Each named turn below is shown by a few rows before and after it. Which turns, in which order, take the first row of each later pair to the second? The first pair is answered.
q846:
-19; 19; 6; -14; -11; 12; -10; -3; 2; -11; 5; 0; -13; 12; 13; 1; -18; 15; 5; -9; -9; -13; 6; 1; -19; 39; 3; -17; -7; 0; -14; 10; -1; -3; -32; 15; -11; 5; 4; 1; -6; 2; 2; -10; -11; 1; 5; 31; 11; 26; 4; -13; -12; -25; 15; 19; -20; 10; -14; -9; -19; 12; -11; 18; 0; 8; -2; -9; 3; -11; 4; 12; -1; 1; 23; 16; 10; -8; 16; 14; -9 -> -22; 17; 12; -14; -15; 4; -11; -2; 0; -13; 0; 0; -11; 15; 13; 0; -18; 13; 6; -10; -8; -8; 4; 0; -15; 37; -3; -13; -3; -6; -20; 7; 7; -2; -26; 11; -10; 17; 2; 2; -9; -6; -1; -16; -14; 4; 3; 34; 16; 23; 10; -12; -12; -24; 13; 19; -19; 13; -10; -8; -14; 8; -10; 17; -2; 3; -5; -5; 1; -12; 6; 7; -9; 9; 26; 17; 9; -11; 16; 13; -9
-7; -33; -4; -13; 11; -3; -6; 5; -9; -25; -26; 0; 3; -6; 5; 15; 1; 22; -36; 7; -34; 15; 17; -46; -17; -5; -21; 41; -18; 6; 8; -30; 9; 10; -13; 27; 8; -2; -2; 3; -17; 5; 6; 6; -9; 7; -14; 27; 36; 7; 15; -8; -14; 9; 18; -27; -22; -3; 11; 1; -12; 9; -8; -23; 24; -15; -6; 10; -2; 3; -10; -15; 10; -24; -22; 9; 1; -3; 10; -31; 33 -> -5; -32; -7; -15; 14; -1; -5; 4; -9; -22; -22; -2; 2; -7; 6; 14; 5; 24; -34; 6; -34; 12; 18; -45; -18; -4; -18; 38; -19; 9; 11; -29; 5; 10; -17; 30; 8; -8; -1; 2; -15; 9; 8; 10; -4; 7; -15; 25; 32; 7; 12; -9; -14; 9; 19; -29; -22; -4; 10; 5; -13; 12; -8; -25; 24; -13; -1; 7; 0; 3; -10; -15; 12; -28; -23; 7; 1; -2; 10; -29; 34
-30; -8; -34; -4; 12; -6; 11; 9; -53; -55; -2; -20; 14; -14; 7; -1; 15; 8; -1; 19; -21; 1; -28; -21; 36; 13; 14; 0; 20; 17; 22; 2; 0; -20; -18; -23; 20; 13; 6; 32; -4; -7; 20; 15; 3; 25; -9; 4; -19; 5; -3; -7; 34; -3; 39; 6; -26; -29; -4; 15; -7; -20; -4; 13; -39; -18; 28; 9; 2; 7; 18; 5; 25; 7; 21; -4; 2; 42; -47; -43; -20 -> -28; -8; -37; -6; 16; -3; 12; 5; -50; -52; 2; -20; 12; -15; 7; -2; 15; 9; 0; 18; -20; -1; -26; -21; 34; 15; 18; -1; 20; 17; 24; -1; -5; -20; -22; -22; 20; 7; 8; 29; -3; -4; 21; 15; 2; 22; -11; 3; -19; 7; -4; -7; 33; -4; 39; 7; -25; -31; -7; 17; -10; -18; -3; 14; -35; -17; 28; 7; 2; 6; 21; 10; 29; 3; 20; -5; 2; 44; -46; -41; -19
-13; 7; 10; -2; -3; -14; -4; 6; 14; -15; 8; -5; -5; -17; 15; 9; 8; -12; 4; -10; 2; 5; -21; 9; -12; 15; -10; 24; -7; 8; -16; 7; 10; 15; 0; 12; 4; -10; 6; 18; 11; -24; -9; -2; 0; -6; -12; 8; -8; -10; 3; -22; 11; 11; -19; 5; 0; 9; -1; -9; -1; 4; -1; -10; -15; -8; -7; 10; -5; 16; 1; -13; 9; 19; 14; -6; 11; -6; -5; 5; 3 -> -7; 6; 6; -2; -1; -9; 1; 7; 15; -15; 11; -9; -3; -21; 17; 9; 11; -12; 5; -9; 2; 0; -21; 9; -13; 17; -7; 25; -11; 11; -13; 10; 4; 15; 0; 13; 1; -13; 8; 18; 15; -19; -8; 1; 3; -6; -12; 7; -12; -10; -3; -22; 11; 12; -21; 4; -1; 8; 0; -10; -4; 6; -5; -12; -13; -5; -3; 7; -4; 15; 0; -13; 13; 16; 12; -5; 11; -1; -6; 5; 3
q667:
-20; -17; 0; -42; 3; -8; -10; 0; -5; -23; -8; 3; 6; 27; 6; 27; -38; 9; 10; -4; -13; 39; -13; 9; 7; 24; 1; 9; -3; -18; -7; -8; 3; -10; -4; -37; 12; 21; -15; 6; -42; -12; -12; -11; -8; -10; -25; -7; 14; -12; -13; -52; 26; 14; -10; 23; -26; -4; 1; -6; 14; 2; -6; 17; 1; -28; -21; -14; -12; 49; -36; 16; -19; 18; 1; -18; 9; 1; 13; 7; 17 -> -24; -22; -7; -30; 2; -10; -9; -2; -8; -25; -8; 6; 6; 40; -1; 30; -38; 24; 6; -1; -17; 47; -5; 6; 14; 20; 1; 3; 4; -16; -9; -11; 6; -15; -8; -37; 19; 32; -16; -1; -48; -7; -10; -17; -7; -11; -24; -12; 20; -16; -7; -39; 16; 18; -2; 17; -24; -5; 1; -1; 13; -5; 2; 17; 10; -30; -18; -18; -9; 36; -35; 19; -22; 15; 0; -14; 1; 1; 11; -1; 18
-5; 0; -2; 7; -13; -10; -6; 7; 1; 12; -4; 22; -3; -5; 22; 27; 6; 14; -35; -21; -9; 8; 5; 11; -18; -22; -10; 10; -4; -5; -11; -18; -12; -23; -5; 5; 7; -20; -12; -3; -15; -4; -7; 0; 12; -17; -16; -5; -2; 34; -21; -34; 9; -10; 27; 3; 18; 13; -8; -3; -14; 14; 7; 1; -1; 9; -11; 10; -24; 0; -1; -9; -7; -6; 7; 7; 14; -10; 5; -4; 20 -> -4; 1; -2; 10; -15; -11; -7; 7; 2; 12; -6; 21; -2; -2; 25; 29; 10; 16; -38; -21; -10; 11; 5; 8; -15; -22; -11; 12; -3; -4; -12; -21; -9; -23; -4; 5; 7; -18; -8; -6; -17; -6; -8; -3; 13; -18; -17; -6; 1; 34; -21; -32; 5; -9; 28; 1; 18; 12; -7; -2; -15; 12; 9; 0; 0; 7; -12; 8; -23; -2; -2; -11; -11; -7; 6; 6; 12; -11; 5; -5; 20
8; 2; 2; 0; 20; 13; -4; 3; -11; -2; 12; -36; -13; -3; -5; -4; 0; -17; 0; -16; 14; -12; 0; 11; -7; 17; 39; 8; -15; -1; -11; -12; -20; 21; -20; 27; 6; -48; -11; -9; 10; -25; -3; -18; 8; 18; 33; 5; 18; 31; 11; -22; 0; -25; -11; 33; 10; -5; -8; -12; -5; 1; -13; -38; -3; -8; 10; 22; 12; -4; 1; -6; 3; -1; 4; 10; 3; -12; 27; 19; -11 -> 10; -7; 4; 12; 5; 3; 3; 7; -18; -8; -6; -28; -1; 4; -4; -2; 6; -25; -7; -14; 10; 5; -2; 10; 1; 10; 22; 19; -20; 0; -20; -18; -2; 30; -3; 27; 10; -23; -19; -2; 9; -30; -10; -29; 9; 28; 33; 9; 34; 29; 17; -19; -4; -20; -11; 30; 14; -3; 7; -12; 2; -11; -11; -40; -5; -13; 10; 23; 12; -6; -3; -24; -8; 5; 5; 14; -7; -12; 29; 10; -15
q768:
20; -9; -12; 16; 7; 7; -15; 13; 1; 12; 22; 10; -20; -7; 8; 0; 15; 7; -4; -4; -19; 19; 7; -5; 15; 3; 20; -19; -19; 0; 1; -4; -9; -6; -8; 14; 10; -4; -2; 3; -13; 7; 3; -12; -2; 1; -4; -20; -17; 7; -5; 31; -25; 3; -1; 13; -3; -25; 20; 1; 0; -7; -11; 6; 16; 15; 3; -18; 3; -23; 17; 8; 28; -4; -7; -4; -28; 9; -7; 6; -23 -> 17; -3; -10; 9; 11; 10; -17; 13; 3; 11; 30; 8; -21; -13; 8; -5; 13; 7; 4; -6; -16; 12; 3; -1; 17; 5; 26; -23; -20; 0; 2; 2; -11; -7; -11; 10; 5; -8; 2; 2; -12; 4; 4; -8; -7; 1; -5; -21; -23; 6; -1; 31; -20; 2; -5; 17; -3; -28; 16; -1; 1; -4; -15; 7; 12; 17; 2; -18; 1; -17; 19; 17; 30; -3; 0; -8; -22; 8; -6; 10; -28
-12; 22; -8; 13; 7; 19; -25; 14; -13; 1; 10; -6; -17; 7; -20; 16; -7; -28; 15; -6; 33; -20; 1; 33; -6; 31; -9; 22; 0; -11; 1; -13; -15; 4; 12; -22; -15; 7; -1; -26; 24; -6; -2; 10; 11; 27; -32; -18; 3; -22; 2; 3; -18; 17; -12; -13; -9; 18; -5; 5; 8; 5; -15; -26; 16; 37; -15; 9; 13; 15; 14; 4; -9; 1; 16; 26; 10; -22; -2; -4; -6 -> -5; 16; -10; 16; 4; 20; -21; 17; -15; 2; 1; -2; -15; 4; -16; 22; -4; -32; 8; -4; 29; -17; 3; 30; -14; 30; -16; 30; -9; -9; 0; -20; -17; 4; 14; -15; -10; 3; -6; -21; 26; -3; -4; 12; 18; 27; -36; -15; 10; -14; -6; -7; -19; 19; -10; -14; -11; 20; 2; 5; 9; 9; -16; -27; 16; 35; -13; 5; 9; 17; 14; -8; -9; 2; 8; 29; 6; -22; -3; -7; -5
-11; 16; 3; -7; 14; -9; 2; 1; -4; -14; -10; -2; 27; -10; -40; -2; -7; 9; 1; -10; -13; 21; 15; -5; 19; 21; 8; -10; 11; 3; 21; -3; -8; -12; -14; -7; -16; 23; 4; -24; -16; -23; -3; -7; -22; 2; 34; -16; 17; -15; 16; 0; -1; 10; 9; 1; -3; 13; -12; 10; 17; 14; 24; 11; 28; -26; -4; 5; -3; 3; 8; 4; -20; 11; -12; -12; -1; 19; -1; -39; 14 -> -11; 26; 12; -22; 19; 0; -1; 2; -1; -12; -5; -8; 23; -26; -31; -7; -12; -5; 15; -10; -6; 6; 8; -2; 12; 28; 15; -8; 6; 3; 23; 7; -19; -10; -18; -9; -29; 7; 6; -21; -4; -29; 0; 5; -24; 2; 35; -13; 5; -11; 13; -14; 14; 5; -2; 7; -5; 14; -16; 0; 15; 27; 15; 8; 17; -22; -4; 8; -6; 18; 10; 12; -12; 11; -5; -21; 10; 19; 3; -27; 10
q224:
19; 0; 5; -19; -20; -15; 10; 6; 4; -1; -2; 4; 15; -23; 13; 0; 28; -28; 17; 16; -5; 3; -28; -20; -13; 2; -15; 18; -10; 35; 15; 0; -9; 8; 35; -13; -8; 12; -3; 6; -6; 8; -20; -7; 2; 12; 3; 9; -10; -13; 11; 1; -10; 19; -6; 24; 4; -11; 22; 2; 22; -7; -17; -9; 1; -17; 4; -6; 5; 16; -11; -26; 6; 20; 9; 25; 1; 22; 4; 15; -3 -> 12; -2; 12; -23; -26; -21; 2; -3; 2; -5; -12; 15; 12; -21; 14; 10; 14; -20; 9; 10; -4; 9; -22; -20; -15; 2; -28; 24; -7; 14; 9; -15; -3; 1; 36; -14; 3; 7; -8; 4; -11; -4; -22; -14; 10; 6; -1; 13; 1; -3; 11; -13; -3; 17; 1; 29; 1; -10; 22; -3; 22; -7; -4; -4; -1; -25; -5; -1; -12; 15; -7; -36; -4; 26; 2; 27; 4; 9; 7; 15; 0
-10; 18; 1; -9; 0; -6; 3; -7; 2; 7; 10; -9; -16; 9; -23; -6; 4; 12; 11; -9; 5; -1; -4; 11; 12; -6; 8; -17; 32; 1; -2; 23; 8; -7; -14; -6; -13; 13; 0; -16; -4; -9; 4; -18; -16; -2; 0; -2; -11; -13; 10; 15; 14; -2; -1; -2; 9; -13; -12; -10; 7; 4; 3; 13; 1; -3; -12; 6; 3; 0; 6; 34; 2; 0; 15; -5; 5; -4; 9; 1; -2 -> -3; 18; 2; -10; 1; -4; 8; 1; 3; 8; 14; -12; -12; 1; -23; -10; 7; -2; 17; -5; 8; -5; -10; 13; 8; -4; 11; -13; 24; 11; 0; 29; 4; 1; -11; -4; -21; 13; 2; -10; 1; -8; 2; -12; -17; 4; 2; -1; -16; -14; 10; 13; 16; -2; -8; -1; 8; -13; -10; -9; 11; 8; -5; 8; -2; -1; -7; 6; 9; 6; 3; 32; 8; -1; 22; -9; 7; 3; 7; 4; -9
0; -11; -4; -3; 40; -12; 1; -7; 2; 10; -35; -15; -9; -3; 0; 6; 8; -11; 30; -3; 23; -12; 19; 43; -3; 13; -8; 1; -6; 3; 14; 33; -8; 16; 1; 8; 4; -5; -3; 4; 10; -23; 5; 21; -8; -13; -26; 16; -16; -5; 11; 17; -14; 7; -12; -11; 26; -31; -24; 26; -12; 14; 26; 7; -14; -24; -4; -43; 7; -18; -5; 13; 10; -16; 20; 9; 29; 35; 5; 21; -7 -> 3; -12; -1; -4; 39; -13; 0; -5; 2; 11; -40; -13; -7; -7; 3; 10; 5; -20; 30; -2; 25; -13; 18; 43; -7; 15; -13; 8; -11; -1; 14; 29; -7; 20; 4; 10; 0; -4; -4; 8; 13; -28; 1; 21; -3; -8; -27; 21; -14; -1; 10; 5; -9; 7; -12; -6; 25; -29; -20; 22; -8; 15; 25; 6; -22; -25; -6; -38; 5; -13; -5; 5; 7; -14; 21; 8; 32; 34; 8; 22; -6
Now pairs of rows:
(two turns a pair)
-27; 10; -5; 11; -7; -26; 22; 14; 8; -11; -10; -5; 30; 11; -1; 8; 9; -21; 15; 25; 2; -12; -4; -5; 1; -13; -26; 35; -9; 4; -13; -2; -23; 51; -11; -15; -21; 18; 23; 12; 59; 11; -12; -10; 14; 3; -21; 4; 29; 21; 13; -22; 11; 5; -6; -7; 11; -18; 19; 6; 33; 12; -11; -8; -24; -11; -17; 12; 0; 35; -23; -2; -9; 13; 16; 6; 16; 7; 27; -29; -23 -> -36; 3; -8; 18; -11; -35; 19; 2; 6; -16; -17; 4; 28; 28; -7; 17; 1; 2; 1; 23; -2; 3; 9; -10; 6; -18; -38; 30; 2; -8; -19; -15; -12; 43; -15; -16; -5; 28; 20; 3; 44; 10; -12; -25; 14; -2; -22; 0; 45; 25; 18; -12; 4; 8; 7; -9; 12; -19; 21; 12; 30; 1; 5; 0; -17; -18; -23; 13; -7; 20; -20; -7; -21; 15; 10; 12; 4; 0; 26; -36; -15 => q768, q224
-2; 2; -6; -5; -2; 12; -16; -4; -21; 9; 13; 13; -6; 17; -18; -4; -7; 25; 1; -12; 3; 8; 16; -6; 13; 4; 15; -8; 27; 9; 3; 18; 10; -9; -21; 8; 1; 20; 9; -15; -4; 8; -10; -7; -25; 1; 9; 2; 17; 1; 16; 27; -1; 1; 16; 4; 2; 1; 14; 7; -11; -13; 0; 16; -11; 5; 2; 16; 8; -24; 6; 10; -1; 13; -8; 2; -1; -3; -5; -18; 16 -> 6; 2; -5; -1; -5; 10; -9; 11; -23; 8; 11; 9; -1; 12; -17; -8; 5; 6; 6; -6; 0; 9; 5; -5; 14; 3; 15; 1; 22; 23; 2; 25; 14; 5; -11; 10; -6; 30; 10; -6; 1; 8; -15; -3; -28; 12; 10; 9; 15; -6; 16; 28; -3; 6; 7; 4; 7; 2; 24; 7; -4; -17; -12; 12; -18; 5; 7; 14; 19; -18; 2; 7; 3; 16; -2; -1; -2; 6; -6; -19; 6 => q846, q224
3; 4; 6; 13; -2; -10; 0; 18; -14; -1; 7; 7; 8; 24; -1; -7; 20; -18; -1; 13; 14; 15; -13; -10; 23; -7; 21; -20; -3; 21; -15; 6; -2; 13; -10; 9; -5; 24; 3; 6; -13; 2; 3; 4; -20; 6; 10; -1; 3; -31; 7; 27; -16; -7; 8; -15; 9; -7; 22; 3; 13; -21; -14; 12; 0; 4; 18; 7; 36; 15; -2; 4; -12; 5; 19; 19; -6; 26; -11; -10; -18 -> 3; 9; 24; -9; -4; -9; -9; 17; -10; 1; 2; 8; 6; 4; 9; -4; 12; -45; 7; 12; 25; 3; -25; -1; 13; -1; 12; -1; -15; 9; -19; 3; -1; 21; -1; 6; -18; 11; -1; 15; -2; -19; -1; 11; -18; 6; 5; 8; -1; -21; 1; -7; 4; -10; -6; -1; 5; -3; 23; -13; 17; -4; -17; 13; -20; 2; 12; 16; 18; 36; -1; -4; -12; 15; 24; 10; 13; 15; -2; 4; -20 => q768, q224
-12; 26; 1; -15; 10; 12; -19; -5; 24; 28; 12; -2; 2; 12; -6; 4; 18; -4; 25; 5; 14; -16; 6; 21; 21; 5; 42; 7; 31; 9; 8; 28; 13; -5; -15; -15; -26; 24; 29; 18; 6; -5; 2; 13; -20; -2; 28; -12; -25; -4; -3; 3; -7; -30; -17; 6; -6; 13; 17; 7; 6; 2; -12; -7; 2; 32; -18; 9; -6; 31; 7; 14; -9; 2; 25; -3; 15; -13; 4; 13; -20 -> -3; 16; 6; -20; -3; 7; -21; -4; 25; 29; -14; 11; 1; -2; 10; 26; 11; -13; -1; 6; 10; -12; 13; 20; -1; 1; 17; 34; 10; -11; 3; -4; 8; -5; -6; 0; -12; 2; 18; 31; 13; -13; 0; 17; 4; -12; 20; -5; -3; 25; -24; -38; -3; -31; -9; 11; -13; 21; 28; 0; -2; 18; -3; -5; -5; 23; -20; 12; -35; 36; 4; -20; -16; 3; 7; 2; 15; -30; 5; 17; -5 => q768, q224
1; -18; -2; 10; -14; -8; -4; 5; -9; -6; -29; 7; -2; 13; -6; 8; 3; 4; -27; -12; -2; 21; 8; -1; 16; -10; -19; 18; 0; -1; -31; -27; 16; -2; 13; -1; 11; 12; -11; 9; -5; 3; -4; -6; 5; 5; 1; -10; 36; 10; 5; 10; 2; 6; 16; -7; 4; 4; 3; 2; -1; -13; 12; 7; -4; -14; 0; 5; 5; -15; -2; -11; -11; 9; -7; 6; -30; -15; 3; -12; 6 -> 3; -5; -22; 3; 13; 15; 2; 4; -2; 3; 9; -12; -12; 8; -8; -9; 8; 15; -8; -12; 0; -2; 12; -2; 14; -1; 20; -14; 7; 23; -9; 2; -13; -9; -15; 0; 3; -11; 6; -2; 0; 28; 8; 12; -8; -3; 8; -24; 1; 0; 3; 36; -7; 1; 14; -14; 3; -1; -22; 11; -14; -8; -2; 6; 12; 5; 12; -5; 26; -20; -1; 31; 15; -11; -6; 1; -25; 4; -7; -4; 6 => q667, q224
-6; 0; -8; -11; -19; -10; 6; -11; -11; -2; -9; 7; 29; 18; -6; -14; -2; 5; -17; 25; 7; -7; 1; -11; -6; 7; -14; 9; -12; -14; 1; 2; 18; -9; 17; 11; 31; 7; -7; 4; 5; -22; -14; -28; 20; 10; 4; 14; 2; -8; 24; 2; 7; 23; 9; 14; -4; -7; 16; 4; -24; -8; 26; -29; -40; -26; 7; 40; -8; -3; 19; 2; -6; 16; 9; 22; -34; -12; -9; 36; 6 -> -4; 2; -20; -2; -8; -4; 9; -10; -11; -2; 4; -5; 29; 27; -15; -23; 3; 20; -13; 25; 2; -8; 3; -17; 0; 8; 0; -7; -3; -2; 8; 12; 12; -14; 9; 10; 33; 8; 0; -5; 4; -6; -8; -28; 13; 11; 11; 6; -9; -18; 30; 26; -3; 24; 13; 7; 0; -10; 8; 15; -26; -12; 22; -31; -30; -18; 12; 36; 6; -12; 22; 22; -1; 6; 9; 24; -38; -1; -14; 37; 5 => q224, q224
